(in the rows, 128 means zero)
One hidden turn or mirror swaps the rows below in pairs. Which row is each named row swapped with?
The rows were stretched afterwards, more along some directions than others.
nobe: [106 103 137 174 118 123 130 143 124 113 118 136 119 138 121 148  96 133
 133 162 122 115 150]
vob: [126 143 103 122 120 125 128  97 101 120 153 111 150 124 136 168 123 132
 121 121 138 138 129]
gepus: [131 127  89 128 107 118 117 118 130 131 170 110 140 129 128 163 131 137
 142 146 134 156 122]
Berus: [128 137 104 126 118 123 129  98 101 115 152 111 157 134 132 171 122 133
 120 123 136 134 130]
lom: [136 118 104 151 140 130 123 163 110 139 104 120 117 114 105 135 107 132
 138 139 129 122 161]
Todel: [129 157 123 137 136 123 122 152 122 120 120 150 150 123  97 156 115 124
 130 129 154 133 136]
muf: [116 147 120 168 129  94 137 139 100 120 116 122 125 118 124 176 114 104
 114 144 117 121 159]
gani: [121 107 119 154 130 114 141 128 119 129 142 117 115 110 167 133 126 146
 138 120 131 104 142]
gilu: [115 146 122 168 133 100 143 136  99 110 110 127 132 119 116 185 113 103
 116 140 121 125 153]
paloz: [113  96 122 176 111 115 145 150 112 112 111 127 107 127 142 145 101 101
 114  98 106 110 157]
Roket: [120 115 116 131 115 133 127 143 125 127 126 149 126 116 110 155 149 127
 124 101 168 155 110]
Sadu: [138 116  96 140 136 132 123 162 111 135 105 118 129 121  97 133 105 131
 139 129 127 125 160]
Rabo: [127 104 113 132 115 128 116 129 126 119 157 137 133 120 143 154 119 132
 156 124 154 138 144]
dos: [129 145 138 125 117 156 132 148 133 130 124 140 110 110 113 132 119 121
 106  99 122 124 121]
Dig: [129 141 103 131 122 123 125 100  96 118 145 111 158 131 137 173 118 132
 124 123 140 132 134]
zozol: [114 108 110 158 130 108 139 133 111 126 135 114 110 114 166 137 125 144
 145 116 131 103 149]
bifu: [125  86 129 167 129 138 140 126 110 111 140 114 128 136 112 151  94 143
 112 138 126 124 140]
Guk: [116 146 123 168 131  95 137 137 102 117 112 129 128 120 121 179 114 105
 115 145 120 124 156]
Zenid: [130 136 120 145 120 122 134 144 100 114 122 112 169 137 105 172  96 129
 133 120 142 124 134]
gozo: [118 103 118 170 130 105 143 134 118 127 139 117 110 109 165 141 120 144
 145 127 129 104 147]
Pavar: [125 101 137 119 129 120 131 125 120 104 122 133 156 148 130 146 156 143
 132 129 148 126 120]
dob: [114 144 124 179 137  96 141 137  99 108 108 124 127 124 124 181 109 101
 116 138 118 117 153]
konu: [121 127 122 118 127 140 111 142 119 119 114 133 125 124 103 149 129 131
 136 107 166 141 106]
Mog: [116 110 108 163 131 107 139 139 115 129 130 114 109 112 166 135 123 140
 144 115 130 102 145]
saro: [137 120 102 143 136 134 125 168 106 135  96 122 128 114  98 139 103 126
 137 125 132 126 163]
resef: [117 152 118 161 133 100 137 136  99 120 114 126 124 113 117 176 116 106
 114 143 122 128 153]
Zomok: [124 110  82 133 110 117 122 138 124 116 136 106 153 150  90 148 128 124
 143 142 120 143 133]
kimup: [130 124  94 152 141 128 123 157 102 133 103 116 123 119 104 136 103 134
 148 138 125 122 162]
pipu: [116 143 120 141 132 129 151 143 125 110 117 107 136 108 119 146  80 101
 136 136 119 137 135]
lapog: [ 95 132 133 128 121 132 130 136 114 108 138 144 142 123 124 145 108 113
 131 145 140 130 123]
Zat: [104 152 122 163 134 103 132 142 104 109 108 125 133 120 115 179 111 101
 114 139 122 129 150]
saz: [124 138 105 127 116 123 126 100 100 110 148 110 156 133 134 171 120 129
 120 122 133 137 131]
zul: [124 137 107 131 120 126 130 103  98 109 145 113 158 138 135 171 115 128
 119 115 136 129 136]
bes: [134 127  91 150 139 133 125 162 105 137 102 118 123 117 104 137 101 134
 147 129 129 124 161]
Rof: [132 112 107 168 135 115 151 148 124  99 120 122 129 120  99 140 102 105
 126 119 117  98 138]
gova: [116 115 137 162 117 106 161 148 127 109 135 112 131 105 121 164 100  81
 125 124 123 123 137]
zep: [119 146 103 124 122 132 126 104 101 109 145 109 155 131 125 174 120 133
 123 117 138 142 123]
Sos: [106 111 120 145 109 112 113 160 119 135 117 134 133 140 110 164 116  99
 138 115 135 132 127]
boses: [131 139 103 126 120 124 129  99 101 122 150 109 154 129 130 170 125 133
 124 117 137 135 131]
raz: [120  88 139 145 116 117 135 129 113 113 135 117 168 114 123 170  95 100
 147 123 159 129 137]
deror: [130 113 121 129 102 127 142 152 102 112 121 134 124 123  90 159 107 110
 129 123 117 145 125]
mokem: [131 133 102 124 118 125 127  98 100 119 156 117 149 137 139 163 125 137
 118 121 142 130 127]
Zir: [118 151 117 166 129  98 140 139  96 116 109 129 124 121 123 178 114 105
 112 137 116 120 154]
Zutu: [129 145 113 152 126 103 145 151 139 125 114 134 143 117  94 161 124 105
 115 112 129 125 149]
Keziv: [130 120 103 143 140 130 118 165 108 129 102 122 129 115  95 136 100 127
 144 137 129 131 157]
Buba: [115  96 118 189 119 117 143 126 113  94 134 116 132 138 127 146  92 137
 149 138 122 117 132]
sugor: [111 101 168 167 152  98 149 137 121 103 114 121 141 122 149 150 105 109
 120 140 121 113 160]
dalo: [145 111 125 183 153 122 165 131  92  98 108  94 157 114 132 177  88 120
 146 130 132 116 158]
Galim: [115 108 110 151 126 113 138 134 116 128 141 116 116 107 162 141 120 142
 146 122 133 113 143]
Fot: [111 115 102 131 114 125 114 131 138 127 159 130 122 137 129 142 121 119
 130 116 146 123 105]
bodim: [113 100 114 155 127 116 140 132 117 122 143 117 114 111 157 140 115 143
 144 118 134 108 138]
vetuz: [134 145 109 163 119 121 166 143 104 129  99  99 121  93  94 164  62 118
 135 110 105 139 142]
nure: [119 147 127 174 138  95 141 138 104 119 108 134 124 118 125 172 108 103
 115 142 123 115 158]
nase: [118 100 106 113 108 106 122 145  97 139 133 126 157 114 123 170 137 106
 137 137 156 168 136]
Sirag: [135 124  94 145 137 131 121 164 108 135 101 119 125 112  92 137 104 131
 142 131 128 129 155]
bolu: [118 103 116 166 128 112 142 132 115 127 139 112 112 107 165 140 115 139
 145 123 126 107 139]
Nar: [114 123 121 162 117  96 148 140 135 117 124 127 132 123 129 169 130 128
 152 120 132 130 153]
siled: [125  94 147 146 106 114 142 131 134 136 152 138 140  98 113 161 129 113
 131 137 134 147 124]
kas: [141 117 117 118 108 144 125 132 123 125 143 122 152 117  90 160 121 114
 135 101 152 162 117]
teron: [149 104 122 110 106 130 135 148 124 130 136  99 147 109  90 155 103 116
 123 138 129 151 138]
litir: [116  95 126 133 128 115 146 159 123 104  98 139 140 141 115 152 122 102
 146 108 143 127 153]
Gemup: [129 111 142 149 138 133 120 140 123 125 139 115 145 108 139 157 130 120
 124 143 166 119 123]

paloz swaps with dalo
pipu swaps with Roket
bodim swaps with Keziv
Guk swaps with Berus
kas swaps with gova
Rof swaps with Rabo
Zenid swaps with Sos

